(in the rows, 100 means zero)
Each named move below is a turn or a mirror, shown by a few rows before and after it. Which moves, in which order, take the first row of each later pair to the second? The first pair is answered.
U:
95	101	113	94	50	86	127	76	102	117	78	87	41	56	121	86	87	70	90	92	98	86	108	97	170	100	118	86 => 114	93	118	83	101	100	136	62	85	100	70	97	51	105	136	87	100	61	56	82	98	109	62	95	154	139	107	91
96	82	69	122	79	117	53	104	110	120	101	105	95	91	73	91	99	121	115	105	101	105	136	114	99	88	86	107 => 101	79	77	103	133	133	68	87	96	103	95	113	101	132	87	94	106	113	84	96	106	130	99	103	93	117	78	102
101	112	112	85	97	127	126	169	95	109	116	83	84	83	64	158	70	106	101	118	74	92	92	100	77	81	129	85 => 103	109	114	75	126	131	130	158	87	105	107	85	94	105	75	157	81	102	86	113	80	105	63	103	71	92	122	77
W:
102	101	85	87	96	88	111	96	98	109	68	81	91	107	99	85	95	94	98	97	83	108	88	82	113	90	103	96 => 99	98	90	91	90	79	112	102	116	99	68	79	95	97	88	84	104	93	106	99	92	112	81	81	116	98	115	91
98	111	124	106	85	82	109	112	121	93	115	84	116	80	94	106	104	99	109	102	108	81	80	105	116	113	110	90 => 100	99	98	118	99	107	73	97	114	92	108	100	118	102	86	115	101	109	104	102	121	107	76	114	102	121	100	100
95	120	93	98	90	107	94	142	105	116	115	82	96	82	94	120	89	106	93	108	110	102	102	82	61	111	78	82 => 95	120	93	104	87	107	97	138	111	118	117	88	96	78	90	117	89	101	91	113	118	100	104	82	62	109	85	88
107	111	109	58	103	108	119	130	87	96	114	97	100	143	105	89	78	96	64	129	86	94	105	71	57	87	109	106 => 96	113	136	67	100	83	128	134	112	92	126	87	112	121	104	85	96	81	88	125	86	75	83	71	75	112	128	107
V:
93	95	87	104	127	109	71	88	80	111	76	113	123	127	97	120	100	122	89	100	120	105	95	98	91	117	81	117 => 101	117	96	107	108	94	98	125	71	118	91	98	115	120	99	125	86	126	81	115	107	90	118	98	71	92	78	107
94	79	108	82	140	71	121	96	87	87	89	103	113	120	100	62	123	126	139	105	103	96	81	81	127	78	125	100 => 94	90	110	83	115	66	144	115	79	86	94	96	108	111	97	69	112	123	136	118	86	82	100	81	108	60	116	94
100	102	130	108	122	85	121	112	103	91	121	107	115	111	112	122	105	87	92	111	88	89	65	98	106	116	96	83 => 96	103	130	113	125	80	111	120	97	85	123	107	117	106	115	119	104	86	86	114	85	93	66	97	102	125	95	87
88	77	74	104	96	116	76	103	156	138	82	104	78	62	123	132	111	82	103	77	101	119	95	126	161	124	92	108 => 86	111	84	99	65	97	106	137	146	152	94	86	69	45	114	137	89	78	100	97	78	102	126	120	130	92	82	90
F:
101	74	83	74	119	102	98	85	101	87	82	101	85	111	105	94	119	93	105	81	83	118	84	111	116	117	98	124 => 97	103	112	96	97	77	98	130	110	93	117	87	86	84	84	113	124	90	115	97	84	88	88	108	96	121	96	109
94	83	109	97	109	82	109	105	113	92	106	94	98	99	102	96	107	97	91	98	87	84	98	96	102	121	119	87 => 97	85	98	102	86	77	108	102	117	105	96	94	93	89	103	98	90	92	96	99	86	87	120	96	105	109	113	87
90	104	91	82	77	98	110	104	101	108	90	110	93	99	101	97	107	83	94	107	95	96	94	95	135	84	93	94 => 86	102	98	81	96	103	121	109	102	104	91	113	99	108	94	100	117	85	92	103	91	101	74	90	130	98	88	96
99	110	115	104	89	93	87	112	98	90	134	89	110	95	81	122	106	97	124	100	98	67	95	112	100	122	110	105 => 110	89	84	95	73	110	72	72	91	105	97	102	102	97	97	108	80	100	117	95	98	93	128	108	117	93	105	111
Pairs:
(2 to 3 moves a pair)
112	105	72	66	93	99	103	101	63	98	104	88	103	120	80	99	91	98	80	100	108	123	100	94	104	118	89	126 => 98	105	87	94	68	85	91	107	91	95	111	85	106	82	71	106	101	92	115	95	117	102	105	100	118	127	111	126
U then W then W
94	93	86	98	90	119	108	113	87	106	89	98	92	108	98	97	94	126	89	111	82	106	126	92	67	79	79	110 => 82	74	91	107	83	99	97	98	129	89	85	100	99	76	102	89	121	118	127	89	92	94	105	96	111	96	117	122
W then V then U
89	88	89	90	126	111	107	80	68	98	101	115	108	116	109	89	97	106	86	84	84	111	88	94	121	98	99	105 => 78	116	114	105	99	99	106	123	89	101	132	89	111	84	92	99	105	108	116	96	86	76	105	91	111	97	114	107
U then F then F
91	139	94	109	92	84	108	132	67	97	114	109	114	82	107	114	83	107	89	103	87	103	133	101	77	90	74	80 => 94	116	85	100	131	104	92	94	71	80	105	129	122	111	119	107	111	104	76	82	99	134	86	103	97	138	81	88
U then V
97	119	127	117	96	84	99	122	123	88	130	89	123	89	83	110	115	83	126	110	110	82	87	91	97	132	93	94 => 106	120	83	109	75	100	84	98	93	121	107	105	106	102	88	106	72	97	89	123	105	114	138	101	80	75	63	89
W then F then W
109	95	102	82	69	73	109	78	102	98	77	102	94	59	107	74	84	95	121	88	94	68	112	95	155	87	124	107 => 113	103	131	60	118	72	153	99	92	80	92	92	106	101	119	81	96	94	97	90	87	67	80	86	124	113	119	98
F then V then U
108	109	108	110	118	108	68	136	107	96	118	84	116	101	81	126	89	96	67	94	111	133	108	105	67	127	63	98 => 108	119	131	98	77	67	107	136	127	86	120	71	113	57	101	120	83	79	91	91	95	98	123	100	106	107	96	91
F then W then W
93	84	49	83	71	100	93	101	115	122	89	108	103	83	118	116	85	77	109	66	111	120	157	102	97	50	93	95 => 101	82	72	59	135	99	117	91	110	93	83	109	119	121	134	110	114	61	81	55	112	133	81	97	105	102	94	90
W then U
141	123	103	77	124	122	182	151	69	89	98	104	103	126	74	77	89	124	121	111	60	85	101	79	58	71	121	92 => 123	84	59	106	74	121	99	91	109	108	69	130	95	74	56	59	97	132	181	94	93	91	129	103	127	64	153	122
F then V then U
96	111	111	135	121	94	57	101	129	74	116	96	108	96	79	118	100	95	102	100	150	82	102	119	109	131	104	99 => 100	112	100	136	123	113	53	107	114	82	119	99	100	103	81	121	87	107	94	107	145	89	115	118	93	118	92	99
V then W then V
107	109	86	84	69	91	107	87	85	119	86	107	92	91	128	98	63	100	75	103	88	98	138	103	112	50	82	90 => 110	100	80	73	87	101	111	76	82	110	80	112	86	96	128	91	61	99	76	96	84	105	126	99	113	51	80	96
F then F then F
92	88	109	88	119	99	103	77	108	78	94	109	110	108	105	93	125	88	109	81	95	92	67	102	128	122	122	110 => 90	120	91	107	64	97	96	120	94	111	112	90	91	77	86	105	88	111	115	110	88	75	136	100	99	74	99	106
U then W then V
99	90	94	90	83	77	119	83	118	89	87	95	102	75	106	81	115	89	121	105	72	69	85	97	140	99	139	93 => 103	113	62	93	80	109	108	102	81	115	101	94	85	94	99	85	77	107	96	130	71	90	135	104	79	62	89	84
W then W then V
73	76	91	95	67	96	118	119	85	108	91	68	74	109	78	83	92	110	130	102	82	92	147	94	98	57	115	113 => 83	65	95	85	142	115	116	103	83	84	88	82	87	160	89	85	119	101	99	86	95	126	74	98	97	113	103	112
W then U then W
88	89	61	82	55	65	123	106	70	107	55	120	90	75	103	56	70	123	109	87	91	101	136	78	114	64	120	141 => 94	70	54	81	98	81	110	76	74	88	46	133	95	101	112	53	92	123	90	70	104	121	94	81	127	98	121	156
V then U
101	100	144	111	100	53	137	137	100	60	145	62	107	88	104	86	118	92	120	129	70	87	97	72	99	95	116	100 => 103	78	136	103	134	63	122	105	101	42	124	85	122	112	115	86	134	98	111	120	84	112	59	75	114	127	109	105
U then V
